One turn or mirror swaps these rows in pairs. Which row does each one swap with?
The rows were stretched afterwards, more along some directions than others.
marug: [-0.36 -2.24 -0.20  5.13  0.23 -0.78  0.60 -1.77  0.74 -1.60  0.58  0.02
 -2.57 -1.98  0.21 -3.16  1.00  0.62]
bik: [ 0.41 -2.39 -4.71  0.20 -2.07  1.43  0.78 -1.58  0.67 -1.67 -2.77  0.57
  0.51 -2.07 -0.62 -1.29 -1.84  1.45]
zodu: [-0.63 -4.20 -1.55  2.48  0.38  0.05 -2.06 -1.20  2.86  0.00 -1.30  1.21
 -0.88 -0.11 -1.18 -1.70 -0.21  0.31]
muvi: [ 1.42 -3.52 -2.01 -2.04  1.08 -0.51  0.28 -1.47 -0.52 -0.01 -0.92  0.51
 -1.75 -1.93 -2.14 -1.44 -2.50  0.20]
nat: [-0.58 -2.29 -1.94 -3.55  0.44 -0.29  0.62 -1.79  2.28  1.03 -1.47 -0.77
 -0.57 -0.53 -1.69 -0.99 -3.67  0.46]
Gur: [-0.18  0.26 -0.53 -1.30  0.77 -0.33  3.48  1.80 -1.56  0.26  0.31 -0.09
 -1.43  0.16 -0.17 -0.16 -2.10 -2.18]
Buli: [ 1.19 -3.65  1.16 -2.41 -3.09  1.85  0.48  0.57  0.97 -0.55 -3.49  0.54
 -0.72 -0.79 -2.11  1.76 -2.42  1.07]
zavem: [-0.11 -0.67 -0.75  3.75  1.07 -1.67  1.36 -1.18  2.15 -2.37  0.39 -0.46
 -3.82  2.24  0.08 -3.88 -0.58  0.07]
tilos: [-0.19 -2.12 -0.47  4.99  0.50 -0.98  0.26 -2.16  0.42 -1.49  0.56 -0.25
 -2.10 -1.27  0.13 -2.68  1.39  0.02]
lurum: [ 2.74 -1.81  0.08 -0.31  0.82 -0.98 -1.00 -0.95  3.34 -1.18 -2.51  0.20
  0.45 -1.71 -0.80 -3.60 -3.02  4.92]
Nov: [-0.50  0.68 -4.06  3.84  0.56  0.29  0.80 -0.85  1.34  0.00  1.61  0.41
 -1.70  0.53  1.99 -3.44  0.00 -0.32]
Dur: [ 0.21 -3.90  1.62  1.99  0.71 -2.23  1.57  0.24  2.73  0.69 -1.44  0.12
  0.87 -0.85  0.29 -0.11  0.39 -0.18]
Zomu: [-2.64 -2.76 -1.29 -1.42  3.40 -4.89  1.48 -1.25  2.42 -2.74 -0.34  0.46
  0.43  0.25 -1.61 -4.00 -2.05  1.66]
gata: [ 3.04 -3.68  0.38 -2.67 -2.44  1.62  0.30 -0.02 -0.39  0.20 -2.44  0.43
 -1.51 -2.60 -1.98  0.76 -2.36  0.75]
Vol: [-1.89 -1.88  1.19  2.13 -0.49 -1.97  2.22 -0.67  4.26 -1.38  0.06 -0.08
  1.17 -0.20 -1.39 -2.25 -0.20  0.02]
bekop: [-1.16 -1.80  1.09  0.80  0.74 -4.45  3.67  0.33  1.91 -3.65 -0.64 -0.16
 -2.10 -0.57 -0.64 -1.91  0.19  1.46]
Todit: [ 1.32 -2.76 -2.85 -0.73  1.87 -0.53  1.03 -1.53  2.36  1.28 -0.26  1.06
 -1.59  0.76 -0.62  0.03 -1.78 -0.43]
nogo: [ 0.29 -1.48 -4.48 -1.33 -0.65  1.81 -0.39 -0.94  0.39  0.50 -0.85  0.58
 -0.91  1.30 -0.36 -1.00 -1.52 -1.56]
Sile: [ 0.00 -1.14 -0.62 -3.95 -2.49 -0.47  0.18  0.13  1.36 -0.85 -3.26  0.06
 -0.32 -0.98 -1.19 -3.59 -4.21  3.87]
kiloz: [ 0.67 -4.57  2.16 -1.50  0.33  0.13  0.92  0.27 -0.85 -1.26 -1.36  0.33
 -2.97  0.27 -1.48  0.37 -2.02 -0.85]
noda: [ 2.12 -2.40 -2.13 -0.62  0.44 -1.10  0.50 -0.75  2.10  1.06 -1.60  0.12
 -1.85  1.39 -1.53  0.39 -2.03 -0.34]
Benor: [-2.48 -0.97 -0.63  4.75  0.03 -1.60 -0.15 -1.24  0.91 -1.45  0.66 -0.49
 -1.55 -0.13 -0.41 -3.26  1.20 -0.48]
dap: [-2.53 -0.77 -2.53  0.24 -4.50  0.59 -0.68 -1.67  0.22 -1.20 -2.18  1.00
 -0.09 -2.28 -0.09 -0.52  0.24  1.73]
leru: [-1.58 -0.97 -3.39 -3.25  1.43  0.58  2.08 -1.36  1.22 -2.89  0.43  2.22
  0.64 -1.09  0.24 -1.97 -1.17  0.43]
pon: [-2.35 -2.67 -1.15 -0.17 -2.26  0.20  1.07 -1.01  2.44 -1.22 -1.65  0.71
  0.98 -0.95  0.15 -1.62 -1.31  2.38]
dodep: [-1.60  0.08 -3.60  1.89  0.46 -1.12  1.86 -1.66  0.67 -2.85  0.92  0.61
 -4.14  0.08 -1.97 -5.18 -2.31 -0.31]
rez: [-0.11 -0.51 -3.70 -1.01 -0.90  1.93  1.92 -1.46  0.92 -1.27 -0.78  0.80
  0.30 -1.08 -1.40  0.17 -2.48  0.48]
felu: [-1.04 -2.65 -2.79 -0.79  2.65 -2.93  0.80 -1.99  0.45 -1.15  0.57  0.27
 -0.94 -0.68 -1.89 -3.53 -1.99 -0.03]
fif: [-0.29 -2.96 -0.91 -2.23  2.27 -3.22 -0.37 -1.70  1.08 -2.02 -0.80  1.37
 -0.71 -2.13  0.20 -3.53 -2.62  4.69]
Rovu: [-0.88 -3.04 -1.48  0.91 -2.25  0.93  0.87 -2.20  0.13 -2.05 -0.22  0.76
 -1.05 -2.98  0.42 -4.31 -0.25  0.02]
Div: [ 0.34 -2.79 -1.72 -1.99  0.19  0.37  2.17 -1.24  1.41 -2.41  0.25  1.38
  0.54 -3.28  0.43 -3.65 -2.84  3.07]
lanu: [ 1.09 -3.33  0.21  1.72  0.53 -0.03  2.07 -1.35  0.47 -1.95  1.18  0.93
 -1.60 -3.37  0.77 -2.30 -0.37  1.60]
bive: [-0.65 -1.89 -1.55 -2.90  0.63 -0.59  0.71  1.59 -0.32 -0.72 -0.64  0.98
  0.94 -1.47  0.88 -0.33 -0.11  0.72]
Zedus: [ 1.43 -2.93  1.87 -2.32 -3.90  1.58  0.28  0.84  1.38 -0.87 -3.81  0.12
 -0.64 -1.14 -2.23  0.91 -2.63  1.92]
lobuv: [ 0.52  1.77 -1.82  3.34 -1.81  1.16  0.19 -0.10  1.13  0.35 -0.10  0.03
 -3.09  0.62  0.98 -2.18 -0.08 -0.14]
kise: [ 0.02 -0.32  2.02 -0.70 -0.86 -0.84  0.41  0.41  2.58 -3.09 -2.66  0.39
 -1.59  0.65 -1.08 -1.59 -0.76  1.89]
sed: [ 0.58 -2.29 -1.20 -1.12 -0.41  0.17  1.64 -1.26  1.30 -2.42 -0.26  1.08
 -0.20 -3.23  0.56 -4.69 -2.55  3.34]
veki: [ 1.85 -2.56 -1.75 -0.82 -4.01  2.13  0.20 -1.03  1.15  0.83 -4.56  0.26
 -0.83 -1.02 -0.53  0.57 -1.23  0.59]
segi: [ 0.35 -2.38  0.69  0.70 -0.41 -2.51 -0.43  0.00  3.48 -1.13 -1.60  0.36
  0.12 -1.27 -0.18 -1.54 -2.47  3.00]
Dived: [-4.26  0.76 -1.55  1.55 -1.36 -1.18  0.33  0.19  0.58 -2.20 -0.52 -0.05
  0.29  0.30 -0.33 -3.00  0.32 -0.03]
Gez: [ 2.20 -1.91 -0.27 -0.15  2.22 -0.08  1.70 -0.13  0.19 -0.88 -0.98  0.42
 -2.62 -0.13  1.37 -1.93 -2.38  1.93]
Kud: [ 2.95 -3.59  0.11  0.15  2.40 -1.61  0.07  0.25  1.24 -2.33 -2.92 -0.12
 -1.53 -0.32 -0.70 -2.09 -3.56  3.97]
ret: [-0.17  1.06 -3.32  3.76  0.35  0.82  0.86 -0.44  0.70 -0.05  1.78  0.29
 -2.12  0.57  2.03 -2.50  0.18 -0.69]
zuk: [ 1.49 -1.88 -1.89 -0.01  0.12 -0.94  0.54 -0.19  2.08  1.25 -1.75 -0.09
 -2.50  2.22 -1.72  0.45 -2.09 -0.78]
Kosu: [-2.22  0.33 -0.50  2.42 -1.54  0.34  0.20 -1.58  2.60 -0.26 -0.30 -1.38
 -1.26 -1.06  0.70 -3.32 -0.63  1.02]
ziz: [-2.24 -0.93 -3.91 -1.49 -1.08  1.42  1.33 -0.09  0.03 -0.21  0.73  1.56
  0.87 -1.26  0.22  1.51 -2.30 -1.10]
keder: [-1.01  0.33 -0.65 -3.37  1.14 -0.01  2.17  1.48  0.14 -0.17  1.10  0.24
  0.52  0.32 -1.38 -1.77 -3.21 -1.02]
Det: [ 1.51 -2.69 -2.43 -1.30  1.89 -0.83  0.36 -1.80 -1.13 -0.47 -0.17  0.24
 -1.79 -1.30 -1.55 -2.05 -2.03 -0.13]

Swapped with Sile: pon
Swapped with Vol: keder
Swapped with Rovu: kiloz
Swapped with lobuv: Todit
Swapped with zodu: dodep
Swapped with nat: Kosu
Swapped with kise: leru
Swapped with Dived: Zomu
Swapped with Benor: felu

